One turn moves each row of this set onto another row. After a few examples, where does it send each row asked below?
Z561: [-1.11  0.39 -1.19  0.00 -1.00 -0.75  0.11 -1.18 -1.67 -1.75 -1.45  1.52
 -1.61  0.42  0.39 -1.05 -0.94  1.14 -2.21 -1.95 -1.72 -2.30 -2.31  3.45
  1.10  0.47  0.21  2.40 -1.93 -0.41 -1.93 -0.34]
Z140: [ 1.01 -0.15  0.38  1.02 -0.34 -0.31 -1.07 -0.65 -0.41 -0.71 -0.88  1.30
 -0.15  1.39  0.65  1.46 -0.78 -1.55 -1.69 -3.31 -1.89  0.16 -3.98  1.45
  0.81 -2.55 -0.01  0.84 -0.67  1.47 -3.17 -0.19]
Z341: [ 1.49  1.17  0.95 -0.17 -1.73  0.72  0.51  2.07 -0.29 -0.49  0.90 -0.14
 -0.05  1.64 -1.01  1.95 -0.02 -2.41  0.78 -2.57 -0.49 -0.01 -2.27 -0.57
  3.24 -0.70 -0.06 -0.92  0.56 -0.36 -1.71 -0.06]
Z795: [-0.61 -0.06 -0.92  0.06 -1.51 -0.06  0.33  1.56  1.89  0.13 -0.43 -0.57
 -2.81  0.86  0.55 -0.58 -0.51  0.10 -0.77 -2.58  0.64 -0.67 -2.98  1.76
  2.16  0.73 -1.57  2.19 -1.71 -0.48 -1.80  1.99]
Z190: [-2.60  1.05 -0.87 -0.33 -0.12 -1.44 -0.47 -0.87 -1.71 -1.59 -1.77  1.04
 -1.48 -0.19 -0.02 -1.26 -0.98  1.13 -1.49 -2.98 -1.00 -1.36 -2.00  1.31
  1.31  0.71 -0.67  1.09 -0.85 -2.17 -2.64 -0.90]
Z387: [-0.64 -0.14 -0.78 -1.11 -0.88 -0.41 -0.23  0.70  1.45 -0.08  0.29 -0.18
 -3.40  1.00  0.49 -0.44 -1.66 -0.35 -1.56 -2.97  0.07 -0.73 -2.00  1.30
  3.59  2.50 -0.81  1.23 -1.47 -1.14 -1.25  0.92]
Z210: [ 1.34  0.84  0.03  0.25 -0.87 -0.18  0.04 -0.68 -1.70 -1.37 -0.07  1.51
  0.65  0.55 -0.32  1.42 -0.39 -1.32 -1.72 -1.82 -3.17 -1.87 -3.09  2.47
  1.13 -2.09  1.28  0.72 -1.03  1.47 -2.55 -0.95]
Z290: [ 1.40  1.07  1.07  0.69 -0.69 -1.45 -1.13 -0.64 -1.25 -0.19 -0.27  1.32
  0.26  2.56 -0.20  1.97 -0.08 -1.43 -0.38 -2.56 -3.66 -1.37 -2.94  1.13
  0.83 -1.84  0.35  0.15 -0.59  1.18 -2.55  0.16]
Z303: [-0.04  1.40  0.47  0.12  0.07 -0.98 -0.64 -0.69 -2.24 -1.29 -0.66  1.38
  1.02  0.29 -0.68  1.39 -0.41 -1.30 -1.20 -2.88 -2.56 -0.65 -2.93  0.26
  1.18 -1.97  0.48 -0.51  0.14 -0.17 -3.31 -1.76]
Z657: [-1.63  0.07  1.87  0.30  0.80  0.20  1.01  0.95  0.83  0.97  1.98  1.10
  0.30 -0.17  1.15 -0.63 -0.14 -0.67  3.04  0.40 -0.10  0.99 -0.78  0.16
 -0.44  0.70  2.98  1.65  0.61 -0.60  2.07 -1.06]
Z363: [-2.45  0.15  1.96  0.46  1.77 -0.34  0.49 -0.13  0.06 -0.11  0.92  1.75
  0.32 -0.03  1.11 -1.77 -0.69 -0.21  2.41 -0.96 -0.93  0.40 -0.97  0.61
 -1.10 -0.19  3.92  0.42  0.45 -0.39  1.36 -2.74]
Z996: [ 1.77 -0.12  0.24  0.74 -1.84  0.70  0.35  1.96  1.13  0.29  0.17  0.00
 -0.88  2.18  0.13  1.75  0.04 -1.81 -0.33 -2.52 -0.08  0.63 -3.65  0.66
  2.38 -0.94 -0.70  1.18 -0.66  1.17 -1.84  1.35]
Z321: [-2.15  0.20  1.73  0.34  1.00  0.02  1.45  1.34  0.80  0.57  1.37  1.09
  0.11  0.28  0.68 -1.62 -0.05 -0.12  2.92 -0.27 -0.03  0.66 -0.98  0.11
 -0.37  0.78  3.48  0.91  0.38 -0.55  2.06 -1.91]
Z488: [ 1.88  0.88  1.00  0.29 -2.30 -0.25  0.02  1.83  0.57  0.58  0.74 -0.08
 -1.28  3.50 -0.43  1.73  0.29 -1.55  1.18 -2.17 -1.41 -1.03 -2.16  0.66
  2.61  0.14 -0.55  0.41 -0.61  0.39 -0.99  1.90]
Z949: [-2.97  0.25  1.55  0.17  1.51 -0.41  0.95  0.50  0.73  0.19  1.11  1.15
 -0.25 -0.42  0.99 -2.32 -0.46  0.27  2.54 -0.56 -0.41  0.03 -0.82  0.71
 -0.84  0.63  3.50  0.88  0.09 -0.87  1.63 -2.14]
Z957: [-1.41 -0.72  2.31 -0.11  0.77  0.01  1.10 -0.01 -0.01  0.94  1.83  2.49
  1.19  0.23  0.73 -0.85 -0.13 -0.62  2.40  0.09 -1.20  0.82 -1.80  0.54
 -0.79 -0.03  3.96  0.38  0.36 -0.06  1.65 -1.57]
Z796: [-2.78  0.07  1.54  0.06  1.26 -0.22  0.45  0.04  0.96  0.56  1.57  1.10
 -0.53 -0.89  1.57 -1.76 -0.74 -0.04  2.70 -0.02 -0.25  0.21 -0.42  0.92
 -0.87  0.93  2.77  1.73  0.23 -1.20  1.78 -1.13]
Z426: [ 0.12  0.04 -0.69 -0.32 -2.69  0.94  0.92  1.17  0.31 -1.24 -0.06  0.21
 -3.05  1.71  0.27 -0.85 -0.88  0.11 -0.19 -1.98  0.33 -1.78 -1.46  2.89
  3.04  1.77 -0.36  1.86 -1.48 -0.83 -0.40  1.29]
Z412: [-1.67 -0.73  2.14 -0.50  0.36  0.31  1.39  0.70  1.00  1.09  2.24  1.73
  0.20  0.05  0.78 -1.44 -0.22 -0.44  2.93  0.09 -0.44  0.47 -1.38  0.65
 -0.25  0.80  3.54  0.44  0.15 -0.65  2.03 -0.85]
Z241: [-1.34 -0.10  2.26  0.72  1.26  0.12  0.34 -0.10 -0.18  0.50  1.48  1.95
  0.97  0.18  1.39 -0.21 -0.41 -0.96  2.58 -0.05 -0.88  1.30 -1.01  0.19
 -0.98 -0.20  3.47  1.35  0.92 -0.04  1.61 -1.88]
Z154: [-1.44 -0.08 -0.78  0.36 -0.05 -1.06 -1.12 -1.10  0.37 -0.91 -1.49  0.73
 -2.10  0.06  1.04 -0.85 -1.28  0.33 -2.06 -3.37 -1.19 -1.12 -3.31  2.58
  0.59 -0.88 -0.87  1.89 -1.69 -0.15 -3.14  0.46]
Z456: [ 1.18  0.28  0.04 -0.16  0.18 -1.08 -0.68 -0.53 -0.90 -0.05  0.02  1.50
  0.36  1.17 -0.09  2.30 -0.87 -1.74 -2.75 -2.60 -2.62  0.18 -3.72  0.33
  2.19 -0.70  0.67  0.52 -0.70  1.29 -2.69 -1.11]
Z73: [ 2.57  0.51  0.57 -0.09 -2.53  1.48  0.90  1.64  0.26 -0.83  1.35  0.12
 -0.80  1.91 -0.44  1.65 -0.30 -2.35  0.29 -1.86 -1.09 -1.38 -2.26  1.92
  3.09 -0.79  0.67  0.18 -0.64  1.03 -0.97  0.68]
Z414: [-0.77  0.75 -0.29 -0.13 -1.87 -1.23 -0.16  0.82  0.65  0.08 -0.53 -0.09
 -3.14  2.43  0.16 -0.77 -0.36  0.80  0.37 -2.32 -0.77 -2.03 -1.58  1.86
  2.05  1.97 -1.37  1.79 -1.64 -1.31 -1.01  2.19]
Z95: [-2.39 -0.91  2.06 -0.19  1.12 -0.35  0.59 -0.99 -0.28  0.41  1.15  2.82
  0.48 -0.02  1.21 -1.78 -0.63  0.16  2.00 -0.35 -1.23  0.51 -1.52  1.14
 -1.22  0.29  3.86  0.68  0.15 -0.64  1.45 -1.78]
Z16: [-1.65  0.08  2.12  0.65  1.26  0.11  0.97  0.72  0.10  0.24  1.20  1.63
  0.64  0.65  0.84 -1.14 -0.22 -0.63  2.79 -0.62 -0.57  0.99 -1.15  0.07
 -0.65 -0.08  3.88  0.44  0.76 -0.08  1.77 -2.51]
Z800: [-2.67 -0.91  1.86 -0.51  0.73 -0.07  0.87 -0.27  0.68  0.61  1.56  2.08
 -0.48 -0.20  1.20 -2.38 -0.73  0.25  2.55 -0.35 -0.49  0.16 -1.09  1.33
 -0.68  1.10  3.44  0.71 -0.08 -1.19  1.89 -1.06]
Z434: [-2.46 -0.12  1.89  0.48  1.73 -0.31 -0.15 -1.04 -0.07  0.03  1.10  1.97
  0.11 -0.56  1.78 -1.32 -1.02 -0.32  2.24 -0.47 -1.01  0.61 -0.65  1.00
 -1.44 -0.02  3.29  1.44  0.55 -0.69  1.34 -1.97]
Z261: [-1.07  0.81 -0.42 -0.62 -1.92  0.25  0.67  1.90  0.23 -0.77 -0.21 -0.47
 -2.54  1.16 -0.38 -0.73 -0.57  0.02  0.53 -2.69  1.07 -0.72 -1.34  0.49
  3.36  1.99 -1.27  0.63 -0.42 -2.42 -1.08  0.82]
Z724: [-1.20 -0.14 -0.85 -0.50  0.43 -1.59 -1.19 -1.63 -0.83 -0.80 -1.19  1.55
 -1.89  0.63  0.76 -0.19 -1.85  0.22 -3.23 -3.27 -1.73 -0.59 -2.78  1.61
  1.86  1.15 -0.12  1.56 -1.45 -0.48 -2.49 -0.78]
Z545: [ 1.73  0.28  0.16 -0.79 -1.17  0.10  0.27  1.84  1.33  0.63  1.45 -0.24
 -1.13  1.49 -0.39  2.07 -0.65 -2.34 -1.08 -2.31 -0.82  0.00 -2.96  0.00
  3.87  0.69 -0.04  0.21 -0.73  0.59 -1.46  0.63]
Z285: [-1.27  0.95 -0.21  0.25 -0.28 -2.42 -1.35 -1.64 -1.16 -0.62 -1.54  1.32
 -1.63  1.50  0.37 -0.56 -0.65  0.94 -1.19 -2.72 -3.01 -2.35 -2.31  2.35
  0.29 -0.02 -0.53  1.51 -1.63 -0.52 -2.53  0.46]

Z16 turns into Z321
Z434 turns into Z241
Now these:
Z488 turns into Z414
Z210 turns into Z73
Z412 turns into Z800
Z140 turns into Z996
Z303 turns into Z341
Z545 turns into Z387

